Each path below is one point turned by a fixed rotation once a step. After each direction that follows a path, write how fast that rotation turns it, in degrees a step (0 if it stays still).
Each turn is a multiple of 5 degrees from 10 to 175, or 0.
Each row of a path follows its step; steps can be skipped.
Path 1:
step 0: [  0   1   3   9   0 -17  -4  -3   5   4   3 -18  13  -5 -13  15  17  -4
  -3 -11  -7 -15   7  12  -7 -16   3 -17   9  -8  -9  -9  -5  26 -17   2
  -1  13  15  24 -25   8 -29   3   8   4  -5  13  11  -9 -21   6   5  15
   3   7  15  -5 -12 -13   5  -5   1 -16  -2  -6  -9]
step 2: [ -3  -2 -30   0 -11  15 -12   0  -5  11  15 -10 -11  -2  27  20   3  -4
  12  -2   8  15   5  -2  15  13   6  -4 -18 -16  24   3  -1 -12  -3   0
   2   4  16 -12   2  -8  -4  -7  -8   3 -11  -6 -15  13   3   6  15  -9
  16  -4 -23  -4  -2  -1  -9 -12   1  -3  17   3 -29]
step 4: [ 11 -13  -6   2   0   3  12 -10   3   7 -30 -10 -11  -1   2  -3  -2 -19
 -14 -10  -4 -10 -32   2   8  -3  -6  24   6  18   5   9  18  11   0   3
 -20   8  12  11   2   2  -9  -4   4   6  -3  12   7  -8   8   8 -12   0
 -15 -27  -3 -16  -2  -9  -9   9 -12 -13 -21   3   0]
step 6: [-15  -6   6 -14 -13   5   1   7 -22  11  11  -4   2 -20  15  14  11   8
 -18 -11  -7 -25  19 -13  -3 -22  -4  -5   2 -16  18   4  -9  10  -6  10
   1  -6 -21 -13   7   1 -12   9  11  -6  -2  11  -5  15  -1  -6 -23   2
  11   8   7   9 -18   2  -8 -22   3  10  -8   1   0]
step 9: [  0 -17  17   6  -2 -13  10   6   1  -8  -2   7  10   5   0  -3  15   6
  -5  -4 -16 -13   3  -5  -8 -16 -18   7  11   1   2  29 -21  -6  -5   0
  -7   6  14 -11  -2 -15 -14   5  -3  19  -7  -4   4  12  -5   7 -10  10
 -18  -2  10 -22 -23   5 -11   5 -19 -19 -22   4 -19]
step 14: [ -3  -8   6  15 -21  -4 -15   7   5  -7   6  -2   2  19  -3 -16  -3   7
  -2   3  10 -13   9 -14  19  -7  -9  15  -2   1   8   6 -12 -16   3  -4
  24  -9  -6  -2  14 -18  21   8 -13   8 -12  -5  -2  17  -2   9   4   3
 -12  12 -28  -3 -19  28  -2  -6   9   4 -14  -5 -12]
step 15: [ -1  -2  15 -21 -13   8  12   6  -2   4  -9  16  12  -6  -4   4  -1  25
  21   3 -20  -6  -1  14  -1   6   5   3 -24   6  -1  -5 -13   9  16  -2
  21  -3  -6 -18   2   4   2  15  -1   1  15 -13 -20  29  -7 -16  -3   0
 -14  10   8  -6   2   6  -8 -14   8   2 -22 -13   2]
step 18: [  7   1  13  -7   8  16  -2  11   0  13  12  13   5  -8 -21   1  31   2
  18   4  -2   5  24  -7 -19   7 -19  -3   9   3 -18  12  -5  -2  -6   4
   3  -9 -15  -5   2 -29  -7  -1 -14   7  12  -8 -12  -6 -11   9   3  16
  -3   9   8 -10  -2   6 -16 -18  -4  18   2  16   8]
step 21: [ -7 -13  11 -13  12  12  -2 -21  13  -3  -2 -14  16  14 -24 -19 -12  29
   6   2  -4  21  -8  10 -18   0 -10   0  13   6  -7   2  -7 -13   2 -18
   0  11   9   2   0  -2 -21   1   1 -23   2  -3   8   1  -9 -12  -4  16
   3   8  19  -6  13  -4 -13 -10  -1 -10  -1  19  -4]
step 23: [  3  22  -6 -12   3  -1  -2  10   3  19  -5   6  13  -4 -12  13  -5  -6
  -2  -7  17  -5  -2 -13  16  19  -9  -1  -9   4  -3  -3  -5 -17 -14  -4
  10 -21  -8 -16  16  -9  21  -5 -21  11  13   7  13  -6   5  -6  14  -2
 -13   9  -9  16  14   8 -17 -14  -1  31  13  -3   3]
[ 3 -1 -2 -2  3 -2  3  3  1  1 -5  0  5 -2  5  3 -5  2 -4  0  0  1  6  0
 -1  6  3  2  0  1  2  2  0 -5  4  0  2  1  5 -1 -3 -1  0  1 -3  3  5 -4
  1 -4  5 -2  2  0 -2  0 -3 -1 -1 -5 -4  2 -9  0 -2  0  2]	55
[-5  1  4  1  3  2 -3 -2 -1  0 -5 -2 -1 -3 -2 -5 -1 -3  0  4 -3 -4  0  2
  0  1  1  0 -7 -3  0 -3  1 -2  1  2  1  5  4 -4  4  7  0  0  2 -5  5 -2
  4 -2  2  7  2  2 -3 -1  4  1 -1 -4  0  2  2 -5  4  2  1]	85
[-2 -5  3  2  6 -1 -5  5  4 -2  1  3 -2 -4 -2 -2  0  3  0 -1  2  4 -2 -2
  2  0  3 -4  1  4 -4 -2  3 -4  3 -3  1 -3 -1 -3  5 -3  5  5  1  4  3  2
 -3  3 -2  1 -3  1 -3  6  0  0  2 -2 -3 -4  1 -6 -2  2  4]	10
[ 4 -1  0  6 -4  0  1  4 -1  1  2  4 -5  2  0 -5  0 -5  0 -6 -2  0 -2 -3
 -1  6 -2  0 -1  2 -4  6 -2  3  2  5 -1  7 -1 -1  4  0  4  0 -3  4 -2 -1
  0 -1  1  2  8  0 -2  0  1  0  0  2 -7  1 -1  1  1  0  0]	70
[ 1 -5 -4  0  3  1  0  1 -1  4 -3 -2  2  4  3 -5  1  2  3  2 -1  2 -2  4
  5 -5 -5 -5  3  7  1 -1 -3  5 -3  0 -1  4  3  4 -1  3 -1  4  1 -1 -1 -4
  0 -4  1 -2  0 -4 -1  1  3  4  5 -4  1  4 -3 -2 -2  1  3]	85
[-3 -2  5 -7  2 -1  5 -1  7 -5  0 -4 -3  0  1 -1 -4  3  1 -3 -1 -2 -4 -6
  3  1  3  1 -1  2  3  2 -1  4  3 -1 -4  3 -1  4 -2 -3 -3  2  0 -5  1 -1
  3  3  0 -2  4 -1 -4  2  3 -3  0  2 -2  2  2 -2 -1 -7  2]	65
